In the rows, 128 means zero.
The rows below fall into families. The same turns and mirrors carry the whole set onto itself and the rows of a family onto each other. For each named row, which other rows are in its family? Write them in the order they are listed.
These 32 rows form 4 families of 8 rows each.
gonit: [118 114 100 166 133 115 111 202 118 128 138 111 135 147 125 106 153 150
 118 132 135 134 131 129]
ruvep: [104 123  98 126  86  94 126 137 153 114 149 116 159 125 130 123 145 129
 108 127 124 154 149 118]
gego: [126 140 127 157  99 112 115 120 154 146 160 131 157 120  95 143 125 124
 128 139 122 153 128 111]
doket: [150 102 112 192 134 128 109 141 127 144 147 117 119 142 129  93 122 127
 107 130 157 130 119 147]
Rumob: [ 99 124 113 136  80 104 122 132 144 114 145 132 166 130 131 130 146 115
 100 127 126 143 154 112]
Basa: [103 119  97 130  79 105 122 143 142 119 149 122 151 127 133 125 145 114
  97 121 123 151 135  97]
duzom: [104 119 117 138  85  98 131 129 138 112 141 120 163 128 136 127 140 123
 117 128 116 153 139 106]
dem: [139 100 106 199 136 125 111 139 127 154 145 126 116 140 135 109 134 131
 116 123 144 138 112 142]
lato: [134 150 116 148  88 102 121 146 168 123 169 125 157 133 108 114 143 122
 133 103 130 138 114 125]
zag: [123 150 114 148  91 122 118 121 157  87 160 116 167 125 110 136 143 138
  98 143 146 118 137 122]
nomap: [135 119 102 177 129 118  99 193 118 135 150 106 117 149 128 100 141 140
 116 138 144 142 126 123]
sabom: [150 113 112 155 120 148 106 153 118 149 132 120 129 148 116 136 135 146
 107 137 167 108 133 149]
vadi: [148  93 107 193 141 137 113 147 134 136 157 124 120 133 124  96 141 122
 114 123 152 137 117 136]
bov: [133 122  93 174 119 120  93 193 114 133 154 116 117 151 136 110 157 145
 113 126 138 128 123 130]
guvik: [127 148 123 150  86  98 117 150 158 111 170 141 153 138 106 128 149 116
 122 102 123 151 129 118]
nipup: [138  99 109 193 136 129 115 149 132 141 142 118 131 144 112  96 133 136
 121 114 146 134 114 156]
kub: [141 143 112 152  93  99 120 147 156 117 180 137 143 128 107 121 139 111
 115 105 122 142 104 108]
Zok: [135 149 131 144  85 102 107 149 145 107 171 127 154 133 102 117 147 120
 129 107 121 138 111 114]
meduv: [167 109 109 158 121 151 106 160 119 141 149 126 123 131 131 133 138 143
  96 146 163 122 135 145]
Vaf: [138 109  90 184 121 151 139 163 123 111 141 113 139 143 167 130 138 139
 110 139 155 142 137 135]
turo: [157 116 117 158 117 142 107 161 116 138 137 120 122 149 145 129 133 141
  91 143 173 115 135 141]
tugoz: [128 124 133 146  98 110 120 102 144 136 151 124 152 118 103 136 123 126
 129 137 125 150 124 111]
tefo: [130 113  95 168 125 130 106 199 118 136 153 110 129 141 140 101 158 132
 118 134 143 132 130 116]
fab: [124 153 118 161  84 124 110 119 143 103 162 124 175 124 109 136 131 126
 103 143 135 114 140 121]
Mik: [125 134 128 143 105 118 120 113 165 149 154 123 157 115 101 140 132 132
 124 142 139 138 122 106]
kodu: [126 147 109 158  72 134 114 124 142  92 161 116 171 121 125 133 135 130
  84 141 139 123 124 112]
Zaduv: [154 122 113 169 119 144  90 160 115 139 146 128 124 142 136 137 146 151
  93 143 162 106 125 141]
tiruk: [140 132 124 151  96 116 116 119 148 148 160 128 155 108 108 143 120 132
 105 149 126 147 113 104]
vaz: [121 104  95 189 124 137 125 150 122 116 130 118 122 148 165 133 146 145
 100 133 152 145 132 133]
bepa: [132 113 104 184 126 136 131 169 124 109 132 112 122 158 162 127 141 139
 106 134 160 147 131 126]
Fof: [133 153 124 142  80 123 111 126 134  91 160 119 167 128 114 139 134 133
 109 139 133 114 132 122]
Koreb: [124 111  97 180 131 139 144 158 124 103 128 118 135 156 150 138 141 146
 109 132 157 125 135 137]

The rest of the family of bov: duzom, dem, Zok, tugoz, Zaduv, vaz, Fof
The rest of the family of fab: gego, doket, Rumob, nomap, guvik, turo, bepa

The rows below fall into families. The same turns and mirrors carry the whole set onto itself and the rows of a family onto each other. For each named row, which other rows are in its family? Write them in the order they are listed.
These 18 rows form 3 families of 6 rows each.
Vezu: [115 146 132 117 160 128 132 152 136 132 156 125 131 131 162  90 108 137
 135 148 127 103 125 137 137 153]
piva: [116 111 120 130 116 137 104 111 119 129 140 111 136 130 105 147 131 141
 129 131 143 140 115 112 121  96]
Vutag: [113  91 129 132 100 142 111 113 136 122 129 107 135 128 122 146 108 136
 124 125 127 141 132 107 116 104]
Noz: [126 110 113 138 111 130 116 108 135 127 140 115 135 123 105 147 138 128
 134 128 139 139 109 108 121  94]
lokam: [111  90 130 135 122 159 132 122 166 118 123 120 106 135 122 138 119 138
 110 118 134 145 124 120 142 100]
Pez: [117 100 117 124 112 143 111 123 125 126 136 114 136 122 108 152 128 132
 139 126 145 140 104 115 124  93]
Bas: [119  95 132 138  98 138 115 112 142 120 130 108 133 125 119 145 111 133
 126 125 122 142 132 107 115 102]
lela: [125 146 119 129 162 137 132 170 137 154 122 141 139 136 152 114 128 119
 142 145 134 101 146 129 143 155]
fogif: [119 133 116 115 142 139 125 147 136 176 134 137 143 128 151 127 130 142
 133 146 126  89 154 143 150 161]
ran: [128 129 107 117 134 139 137 154 151 170 130 147 144 115 155 128 130 131
 140 141 126  92 144 144 153 158]
Lusor: [117  97 132 136  99 137 112 108 137 123 133 105 133 130 119 147 110 136
 120 125 123 142 135 105 113 102]
lugef: [129 150 116 132 163 133 135 164 139 154 125 140 139 135 152 113 132 118
 140 148 131 100 147 128 142 155]
Zud: [108  94 138 136 127 156 124 120 154 120 125 113 106 142 119 140 121 147
 106 121 135 146 134 122 144 101]
nufuf: [115 139 129 114 155 132 136 157 144 130 153 131 133 122 165  94 107 130
 143 145 123 104 119 140 136 151]
lefa: [117 100 134 144 127 153 131 116 165 120 129 113 106 139 119 139 125 142
 106 119 131 146 133 116 142 101]
viz: [128 146 115 131 160 135 137 167 144 153 123 143 138 132 155 115 132 116
 144 145 133  99 142 130 143 156]
sol: [130 142 110 126 139 132 137 143 150 175 140 139 141 119 151 124 135 135
 133 148 121  92 154 135 148 159]
pim: [121 149 127 121 155 124 138 149 147 129 158 128 134 122 161  89 110 130
 140 148 120 107 123 136 138 151]

The rest of the family of Noz: piva, Pez, fogif, ran, sol
The rest of the family of lokam: Vezu, Zud, nufuf, lefa, pim

The rows below fall into families. The same turns and mirrors carry the whole set onto itself and the rows of a family onto each other. For each named row, which other rows are in its family? Write them in the order they are listed.
These 32 rows form 4 families of 8 rows each.
Bos: [122 136 110 120 126 111 142 103 134 132 146  95 161 135 136 138 152 145
 119 117 124 126 159 124 101 125]
pufi: [143 155 105 129 108 107 155 116 131 130 133 108 140 130 132 141 144 120
 124 128 138 130 153 118 120 128]
ruve: [133 107 103 135 151  92 135 109 127 140 143 131  98 132 160  75 105 117
 102 125 111 118 103 128 140 107]
bibe: [117 110 117 138 155  99 130  86 117 100 143 147 101 122 153 107  86 126
 104 133 117 132 119 138 139 119]
pesit: [116 120 101 107 133  95 139 116 141 155 140 135 152 143 151 152 161 140
 111 142 120 127 109 107  98 109]
bugi: [138 122 110 110 110  96 136 129 134 100 141 121 162 148 148 138 121 114
 131 138 140 151 134 130 118 130]
kir: [116 112  97 106 123  95 140 130 129 133 138 120 158 159 155 133 156 137
 126 118 137 137 116 131 106 132]
vezo: [149 113 109 141 136  81 118 119 124 132 140 128  77 130 145 101 107 103
 123 135 126 128 118 138 126 106]
tute: [129 131 104 116 124 114 158 111 141 147 148  99 152 148 138 130 155 141
 118 111 127 130 143 124 106 119]
falo: [143 126 117 107 117  89 136 118 149 126 142 136 152 135 141 151 119 115
 114 167 124 145 130 110 120 103]
Lal: [120  93 121 142 169  92 122  77 135 150 139 128 107 137 138  92 138 142
 114 127 115 105 109 123 136 108]
Velel: [111 110 116 155 164  89 114  68 115 142 131 129 108 117 136 106 136 141
 115 125 111  99 115 123 126 112]
rosev: [142 119 111 112 121 104 152 134 159 129 152 114 154 154 136 147 143 135
 119 138 123 137 124 117 136 128]
Kubu: [120 103 123 123 163  88 115 103 134 122 145 127 109 123 156  77 106 134
 107 133 108 108 117 128 147 127]
ris: [143 112 123 141 142  78  98 111 122 113 142 123  89 117 141 104 101 111
 128 141 127 126 134 143 128 113]
lag: [106 100 115 127 168  99 133  96 128 124 138 150  93 134 157  99 123 142
 100 128 119 121 101 129 145 134]
bakuz: [108 123  98 114 125  94 121 122 118 114 137 118 166 146 154 144 155 144
 125 119 134 134 127 133  99 139]
kad: [139 143 103 128 112  92 137 117 129 131 132 137 148 127 142 163 126 106
 118 154 123 137 128 105 105 102]
lanu: [121  91 117 124 161  83 104 110 130 141 151 114  92 136 152  91 134 145
 120 123 118 113 115 144 115 112]
vug: [138 134  88 135 113 104 158 128 136 141 146 114 148 152 138 159 151 132
 117 122 117 137 117 114 112 118]
Pitul: [119 127  95 156 148  91 124 103 103 137 130 136  93 111 156  86 114 123
 105 119 110 104 106 123 129 122]
Doke: [115 108 105 143 157  83  98 105 108 137 142 122  89 123 152 104 137 137
 121 116 116 110 117 141 102 113]
Lep: [139 135  91 128 102  97 141 131 119 114 132 128 152 145 150 142 128 105
 131 129 141 149 126 127 110 125]
zat: [116 117 112 148 155  92 107  94 108 112 141 126 108 105 155  91  92 130
 105 129 105 111 128 131 130 122]
daba: [137 112 133 150 153  91 118  77 132 122 136 132 108 118 132 101 103 116
 119 148 117 116 129 122 149 106]
Kov: [127 111 103 146 151 101 147  91 115 115 140 154  90 129 159 104  95 113
 102 126 122 134 105 131 139 111]
Tozov: [ 96 113 106 147 162  98 127  92 108 121 133 151  94 119 158 112 122 140
 104 120 117 113 102 126 134 134]
bibi: [144 140 119 111 112 105 152 120 150 124 140 103 148 138 133 132 138 125
 127 135 139 135 157 121 132 128]
ker: [130 149  97 144 117 101 137 123 125 117 140 114 152 128 133 171 145 132
 125 133 118 131 137 116 114 134]
Peme: [146 121 117 161 147  93 135  82 123 140 127 138  95 124 133 104 110 106
 119 138 122 116 117 120 147  98]
kipi: [106 126 110 106 137  88 117 108 134 133 139 127 161 128 146 159 150 147
 115 147 117 125 126 108  97 117]
fiz: [129 125 115 119 132 102 131 119 146 111 154 104 168 137 136 159 137 148
 121 136 117 135 143 120 116 133]

The rest of the family of Pitul: ruve, rosev, Kubu, vug, zat, ker, fiz
The rest of the family of kad: pesit, vezo, falo, ris, lanu, Doke, kipi
The rest of the family of Lal: bugi, kir, Velel, bakuz, Lep, daba, Peme

The rows below fall into families. The same turns and mirrors carry the whole set onto itself and the rows of a family onto each other. For each named row, which other rows are in its family? Write them in the order they are listed.
These 32 rows form 4 families of 8 rows each.
Zepu: [127 124 142 116 183 155 133 125 137  91]
beduk: [125 125 133 125 173 157 147 133 136  94]
rud: [145 130 151 148 157 121 156 117 115 115]
dav: [148 172 139 124 161 120 105 115 130 103]
kiveb: [127 119 140 120 175 165 129 133 139 104]
zoper: [ 98 146 151 149 144 129 116 140 101 113]
dibab: [130 138 155 148 148 122 148 105 143 136]
lavus: [167 142 149 126 144 121 104 124 120 109]
fezov: [110 135 148 149 134 139 100 145 118 100]
pitid: [166 151 147 131 164 120 108 120 116 107]
rerif: [154 161 138 128 165 115 103 114 120 103]
fatep: [116 138 151 142 143 122 138  99 143 141]
Gino: [114 147 145 150 142 127 137 111 149 141]
luk: [135 130 151 160 161 130 156 111 131 117]
pugi: [115 115 152 102 172 151 131 125 131 113]
kedek: [162 144 154 120 162 123  99 115 127 103]
mopi: [126 173 119 126 161 120 118 114 125 101]
rosuz: [102 146 152 147 138 140 108 147 114  96]
mav: [135 132 158 163 156 125 152 121 121 128]
lodu: [130 136 146 155 159 119 151 106 136 130]
Mimiv: [ 99 139 143 131 143 126 118 136  94 102]
feso: [116 113 143 111 175 155 128 127 139 111]
tula: [124 132 155 154 132 144  99 141 126  97]
fibi: [131 167 131 117 174 121 111 107 129  97]
fam: [134 175 129 122 162 123 107 109 130 111]
navu: [121 140 148 160 135 149 109 147 134 105]
gilez: [115 114 149  97 150 136 121 120 125 128]
Vop: [108 120 149  99 168 147 123 124 120 123]
devu: [127 134 141 144 128 151 107 146 141  95]
lukan: [120 145 133 134 139 126 136 104 154 134]
dib: [117 117 154  96 167 140 115 115 130 119]
vozu: [ 94 151 145 144 144 133 110 132 106  98]

The rest of the family of fezov: dav, dibab, rerif, pugi, rosuz, lodu, feso
The rest of the family of Vop: kiveb, pitid, fatep, luk, tula, fam, vozu
The rest of the family of Zepu: zoper, Gino, kedek, mav, fibi, navu, dib

The rows below fall into families. The same turns and mirrors carry the whole set onto itself and the rows of a family onto each other. For each named row, which other rows are in its family? Write them in the order they are listed.
These 15 rows form 3 families of 5 rows each.
Losa: [171  87 116 121 126 116 139 139 101 122 159 138 133 100 138 146]
turap: [122 142 136 108 134 167 136 131 137 152 159 138 130  97 156 120]
keto: [122 129 137 117 122 175 138 115 146 145 152 136 115 100 158 105]
mepa: [134  64 130 100  94 162 171 127 127 131 162 122 124 125 147 123]
fugu: [153 120 107 130 132 136 139 153 119 129 162 150 145  84 134 139]
nup: [169  72 124 112 109 124 137 137 115 108 164 144 138 110 147 140]
Suset: [140  67 112 113  93 152 167 140 108 130 150 105 115 120 144 133]
zam: [143 136 128 104 134 159 113 142 119 151 156 129 129  96 166 118]
kofik: [158 120 117 133 135 138 128 133 136 117 162 160 141  81 145 121]
rosul: [110  96 140 101  91 166 161 136 144 145 142 114 114 120 156 128]
Gim: [153  71 124 115  99 126 146 153 136 104 155 141 148 107 139 143]
muka: [117 107 127 103 101 171 143 143 139 145 131  99 114 114 166 120]
Buge: [165 121 131 121 138 145 115 124 127 125 158 149 130  82 156 116]
gana: [137  70 120 117  93 133 161 152 119 121 140 107 123 114 139 149]
gike: [130 102 119 113 113 182 141 128 136 140 140 107 108 107 169  98]

The rest of the family of Gim: mepa, fugu, zam, gike
The rest of the family of Buge: Losa, keto, rosul, gana

The rows below fall into families. The same turns and mirrors carry the whole set onto itself and the rows of a family onto each other. For each named row, which other rows are in its family? Write them in the order they are listed.
These 36 rows form 6 families of 6 rows each.
fabin: [127 129 186 126 115 136 141 142 114 117 130]
kapeg: [131 124 166 131 113 129 161 134 131 117 115]
timuz: [130 118 127 108 144 125 127 123 107 138 169]
rab: [137 141 151 131  92 153 127 142 142 119 125]
duza: [125 159 160 109 125 139 150 145 124 141 135]
Sekom: [123 147 153 118  98 157 143 142 125 113 117]
fur: [134 134 158 125 111 141 156 128 155 123 118]
kek: [130 114 139 114 144 127  94 113 102 112 137]
foze: [116  97 124 120 143 127 117 112 117 132 158]
lelu: [135 156 138 126 102 142 141 152 124 133 124]
bipo: [128 155 148 122 109 145 158 136 110 124 121]
feten: [135 113 124 103 143 141 106 101 107 123 141]
Vali: [129 138 171 112 111 152 132 132 154 124 137]
Duso: [134 110 126 104 142 141 104 100 107 120 137]
lol: [118  99 125 112 135 131 101 119 138 122 153]
mune: [112 141 159 129 115 132 152 141 146 120 117]
miz: [140 122 117 120 147 131 118 130 106 156 139]
sif: [141 109 125 120 134 149  97 115 142 141 143]
fasod: [121 147 153 115 101 155 145 144 119 114 119]
Kel: [116 102 119 120 143 127 117 114 118 135 156]
tad: [115  97 121 124 143 130 116 111 123 133 157]
mal: [144  91 144 131 137 129 105 123 106 127 133]
Nuser: [116 142 160 132 118 131 153 144 143 118 115]
Guge: [133 115 123 103 143 141 107 103 103 123 138]
Turek: [114 139 160 132 116 133 150 140 144 117 115]
Kide: [117 117 112 108 145 122 114 128 119 137 153]
bet: [126 135 167 132  99 150 146 128 116 105 120]
mabu: [120  95 131 118 142 114 113 128 106 119 146]
Feze: [136 136 160 138  98 138 138 149 113 116 122]
pov: [132 110 131 108 137 138 113 111 135 131 173]
kuro: [129 121 129 105 138 136  90 108 125 118 142]
Fabir: [132  95 146 118 136 127 117 117 110 120 168]
Danu: [129 150 150 119  99 160 145 123 140 118 126]
duri: [130 144 148 125 118 132 166 137 134 130 117]
Nitif: [121 146 156 118  99 156 142 144 119 110 115]
naso: [129 130 122 102 148 129 100 115 105 127 141]

The rest of the family of mabu: bipo, lol, Kide, bet, Danu
The rest of the family of fabin: duza, Vali, miz, sif, mal
The rest of the family of duri: kapeg, fur, kek, kuro, naso
The rest of the family of rab: timuz, lelu, Feze, pov, Fabir

